M: rows in 3 groups, each row roughly a mix of its group's directions (one row in no group):
M (123 x 12):
[[ 10 -10  22 -15 -13 -22 -11 -32  -9 -21 -15 -21]
 [ -2  44   2   7  -3 -31  23  21  -4   3   0   0]
 [  7 -18   9 -10 -10  -8 -20 -37  -6 -19 -17 -29]
 [  5  42  15  25   0 -11  -3   9  27 -16   9 -13]
 [ 12 -14  22  -8   3  38  11   8  13 -22 -23 -17]
 [-13  14 -28  26  -3 -11  -7   4   3  26  22  28]
 [-18   0 -20  -4   1  14  -7 -35  -4   2 -32 -27]
 [-13  20 -24 -16   5   4 -27  -8  18  -8  35  14]
 [ -5 -17 -26  -1 -36  23   1   3  21   3  17  20]
 [  7   7 -18  24   9  -3 -14 -23   2 -28 -29 -24]
 [ 24   4   1  17  21  12  -7 -23 -10 -34 -21 -16]
 [  3 -10   8  -7   7 -15 -18 -46  -8 -17 -13 -23]
 [-18 -29 -29  -7  -8  -9  -9  -7 -13  24  13  27]
 [ -9  17 -16  35 -20 -22   6   4  35  -1   1   4]
 [  3 -19 -21 -31 -26  23  -9 -15 -14   4   6  23]
 [  2  34  -5   3 -14   8  29  33  -6   1   0  24]
 [-14   9 -32  21  -7  -7  -8  -4  -2  27  21  30]
 [ 12  21  13  33  21  -1  12  35   3  -6  -2 -18]
 [-15  21 -26   4 -12 -37  -6   1  -7  12  25  16]
 [  1  35  15  20   8  -9   9   7  14 -22 -11 -32]
 [ -1  21  -4  14   8  -1  11  39   8  14  19  32]
 [  0 -41   0 -12  15  20 -22 -30   0  -3  -8 -11]
 [ -1 -18  10 -23  -1  -8 -11 -42  -7 -15 -23 -17]
 [ 19  13   0  18  25   9   0 -32 -11 -31 -17  -5]
 [  3  12   0 -20   0 -10 -26 -18  -4 -24  39 -15]
 [  1  -9  14 -17 -29   1   5  15  -5  21  37  22]
 [ -4   1   1  -9  34 -29 -19  -6   2 -10 -36  -9]
 [ -1  -3  -2  16  -3  -1 -22 -34 -10  -7 -16 -41]
 [ -5 -29 -25 -11 -11   5   2 -24 -25  21  -6  23]
 [  6   5  -8  21  19 -14 -11 -28 -11 -29 -18 -26]
 [ 14  17  28   6  22 -21   3  -3 -24  -1 -23 -26]
 [-12  24 -23  33   0 -21  -9  11  -3  20  18  17]
 [  5 -44 -17 -11 -24   0  -8  -9   1  13   7  26]
 [ -6   9   0 -17  29   3  -2 -21 -43  17  -8   7]
 [ -3 -13   9 -25   4 -25 -16  -2  20 -21   0 -37]
 [  4   5 -16  22 -13  18  11  -3 -15  22  10  42]
 [-13  20 -22  -3  -8 -40  -9 -18 -27   8  10   3]
 [  6  17 -11  22   4  13  11  45   4  12  21  13]
 [  1  -5  -2  18 -24   2   8  21  46 -12   0 -17]
 [ -4  20  17  16  33  -7  22  25  18  -8 -18 -11]
 [ -5 -10   9 -23   6 -28 -13  -2  23 -20  -3 -37]
 [ 11 -17  21  19 -17   3  38  15  -2  14 -23  11]
 [ 14  33  25  29 -15   6   7  18   0  -6  -6 -23]
 [ -1  15  -3 -18  16  -5 -27 -20 -15 -26  15 -30]
 [-16  -1  -5  -8 -22  12   6  41   6  21  28  12]
 [ -6 -45 -16 -25 -17  -4  -3  -6   1  19  -6  17]
 [ -2 -44  -1 -19  -5 -23  -6  -5   2  13  21  22]
 [-16   4 -36   8 -20 -17 -13   0  -2  19  29  19]
 [ -8 -16 -25   3 -37  14  -3   5  30  -6  18  16]
 [ -3   3  11  12  10   8  34  23  27  13 -17  26]
 [ -2  14 -19   3   6  18   7  26   2  15  17  43]
 [  7 -16  20 -34  24  16  -2 -14 -27  -4 -13 -13]
 [  0   5  -8   2   9  24  14  20  -6  11  22  44]
 [-10  12 -15  -4  -4 -32  -9 -25 -32  12  -8 -23]
 [ -5  13 -18  19   1  14   9  37   4  23  22  21]
 [-11   3   0  -4 -20   8  11  29  15  27  24  30]
 [  9  15  23   4  25 -17  -9   7 -31  -7 -14 -30]
 [ -3  -8   6 -17  15 -18 -14  -2  13 -29  -9 -43]
 [  4  40  26  11  18   1  10   9  -6 -17   0 -27]
 [ -2 -42   6 -12  17   9 -21 -33  -1   1  -5 -12]
 [-17  24  10  11  38 -15  24  12  11   7 -19  -1]
 [ -8  26  15  24  33 -15  20  22  14   0  -6   0]
 [ 13  -9  22 -26  30  17   5 -11 -31  11  -5  11]
 [ -1  -9  14   3   7  17  41  18  -2  15 -33   9]
 [ 15 -18  27 -23  -4  14  10   2   7 -24 -20 -30]
 [  4  12  -2   9  30  -2   1 -25 -13 -23 -30 -25]
 [ -1 -11   9 -12 -28   3   4  29  22  18  29  21]
 [  3   1 -10  26 -36 -11   0  21  34  -7  11  -2]
 [ 11   9  31  -7  14 -17   3  14  -3 -23 -16 -36]
 [-19 -13 -36  -2 -20  15 -12  -6  12   2  22  27]
 [  1 -46  14  -3   1   4 -26 -26   8  -5   6 -13]
 [  1  37  -5   7 -22 -30  17  25  10  -5  10  -1]
 [ -3 -19 -11 -31 -28  -6 -16 -31  -9   5  10  17]
 [ 10 -48   7  -3  -2  29 -22 -13  -3   0   9  -2]
 [ 13  34  22  23  -5   4   3   8 -19 -15   1 -32]
 [-19  16 -23  31 -20  -5   0  11  33 -13  -2  -7]
 [ 23  -7   8  18   8  -4   0 -24  -2 -34 -25 -24]
 [  6 -16  10 -20  -6  -1  -8 -38 -10 -21 -24 -24]
 [ -7 -21 -25   1 -21  22  -7   8  19  14  26  23]
 [ -3  23   9  23  17 -15  17  33  20  -4  -6 -22]
 [ 12 -22  -4 -23 -37   1 -17 -20 -17  -2  16  13]
 [ -3  11  -7  28 -26 -10   5  19  37 -19  -2 -10]
 [ -2  10 -12 -15  11   4 -31 -11 -15 -27  28 -24]
 [-25  20 -37  10 -11 -22 -10 -10 -10  12  15  13]
 [  6  14  -3  14   3   8  11  39   1  10  25  34]
 [ 13  32  15  11  -3 -24  21  32   6 -18   2  -8]
 [ 18  14  37  -2  23 -18   8   6 -13 -11 -19 -22]
 [-17  -6 -38   9 -26   9  -7  -2  15  13  21  23]
 [ -3 -14  -1 -20   1  -5 -10 -45 -13  -9 -20 -23]
 [ 17 -26  12  26 -24   4  33   7  -3   5 -15  14]
 [ -1  36   9   7   4 -20  28  32   4   3   3  19]
 [ -2 -16 -18 -24 -28  15 -15 -29 -17   7   6  21]
 [ -4 -11   1 -13   3  -4 -10 -45 -18  -4 -21 -28]
 [ -2   4   3  12 -20   2  12  12  39 -26 -18 -25]
 [-13  14 -32   6 -14 -21  -8  -5 -16  24  24  21]
 [  0 -21  -5   0  23  24 -23 -37 -18   6 -14  -4]
 [ 15 -13  31  -8  10  20  11   2  12 -20 -27 -26]
 [  7  -4  15 -26  26  18   2 -13 -41   6 -13  -3]
 [ 15  33  24  19  -6  12   9  13  10 -17 -15 -27]
 [ 11 -16  19 -33  18   5  -3 -25 -33   3  -8  -3]
 [  4 -12  22  -8  16  32   8   7  17 -26 -23 -20]
 [  0  -9   1 -24  19   8 -10 -27 -43   9  -2  13]
 [-13  10 -13   2  -7  -3   7  25  12  23  22  41]
 [ 13   7  -8  19 -11  17   3  45   1   8  26  11]
 [ 14 -20  21   3   2  41  10  12  26 -16 -12   4]
 [ 17  19  32   5  -6  11  13  22  18 -22  -4 -26]
 [-11 -10 -31   9 -19  14  -8   2  10  21  26  30]
 [  1 -41  20  -8   6   0 -21 -29   7  -8  -9 -20]
 [ -1  11 -17  26  -4  16   4  -2 -15  22  11  42]
 [  0  -7  17 -22  14 -27 -10  -9  15 -22  -8 -37]
 [  1 -24  17 -23 -26   7   9  33   4  13  23   5]
 [  6   2  -4  24 -13  26  15  19 -14  22   8  35]
 [-12   1 -20  20 -29 -10  -4  10  40 -18   7  -3]
 [  1 -11  13 -18  11 -21 -13  -2  15 -25  -8 -42]
 [ -5 -31  17 -17  29   9  -3 -33  -5  -2 -18  -5]
 [  0  10 -10 -10   7 -15 -35 -33 -22 -10  17 -15]
 [  6   5 -14   7  21  10  -9 -29 -28 -21 -24 -21]
 [  6  16  14  29  30  -9   7  23  14 -11  -8 -27]
 [  3  16   0  24   4  23  18   7 -16  20   8  39]
 [  4  25  21  -3  28 -27   5 -10 -27  -1 -20 -15]
 [ -3  39  -4  12  -8 -26  16  30   7   7  12  13]
 [ 12 -26 -13 -26 -33  15 -21 -19 -11  -7   6   3]
 [  0  -4  14 -15   0 -19  -4 -47 -17 -15 -16 -16]]
one row of each group, then the others: which group is each in?
[ -7 -10   7 -21 -23  -2   4  22  24  23  25  25] : <46>
[ 18  12  37  -2  19 -14  13   6  -7 -13 -23 -26] : <43>
[  2 -14 -15 -12 -38  13 -19 -14 -12   9  21  24] : <40>

[-11  23 -21  30   7 -13 -10  12 -11  25  18  21] : <43>
[ 15 -22  26  11  -7   3  22  25  -2 -10 -24 -26] : <46>
[ 12  40  16  30   8   9  -2   6  -9 -13  -9 -24] : <46>
[-10  32  14 -11 -13 -29  24  12  12  -5 -17  18] : <40>
[ -4 -10 -15  19 -32  -9   1   6  46  -4   9   0] : <43>
[ 13  20   6  -3 -38 -12  21  29   0 -13  15   8] : <40>
[  5   9  16  -1  23 -15  15  36   8  11  15  31] : <40>
[ 16  -7  -3 -17 -23  17 -27   6  18 -18  34   4] : <46>
[-18  36 -17   1   7  -1  27  21  -3  22  -4  20] : <40>
[  6 -10  21  17  -1   3  33  26  21  13 -12  25] : <46>
[  5  -2   6  25 -10   3  38  10  26   4 -16  26] : <46>
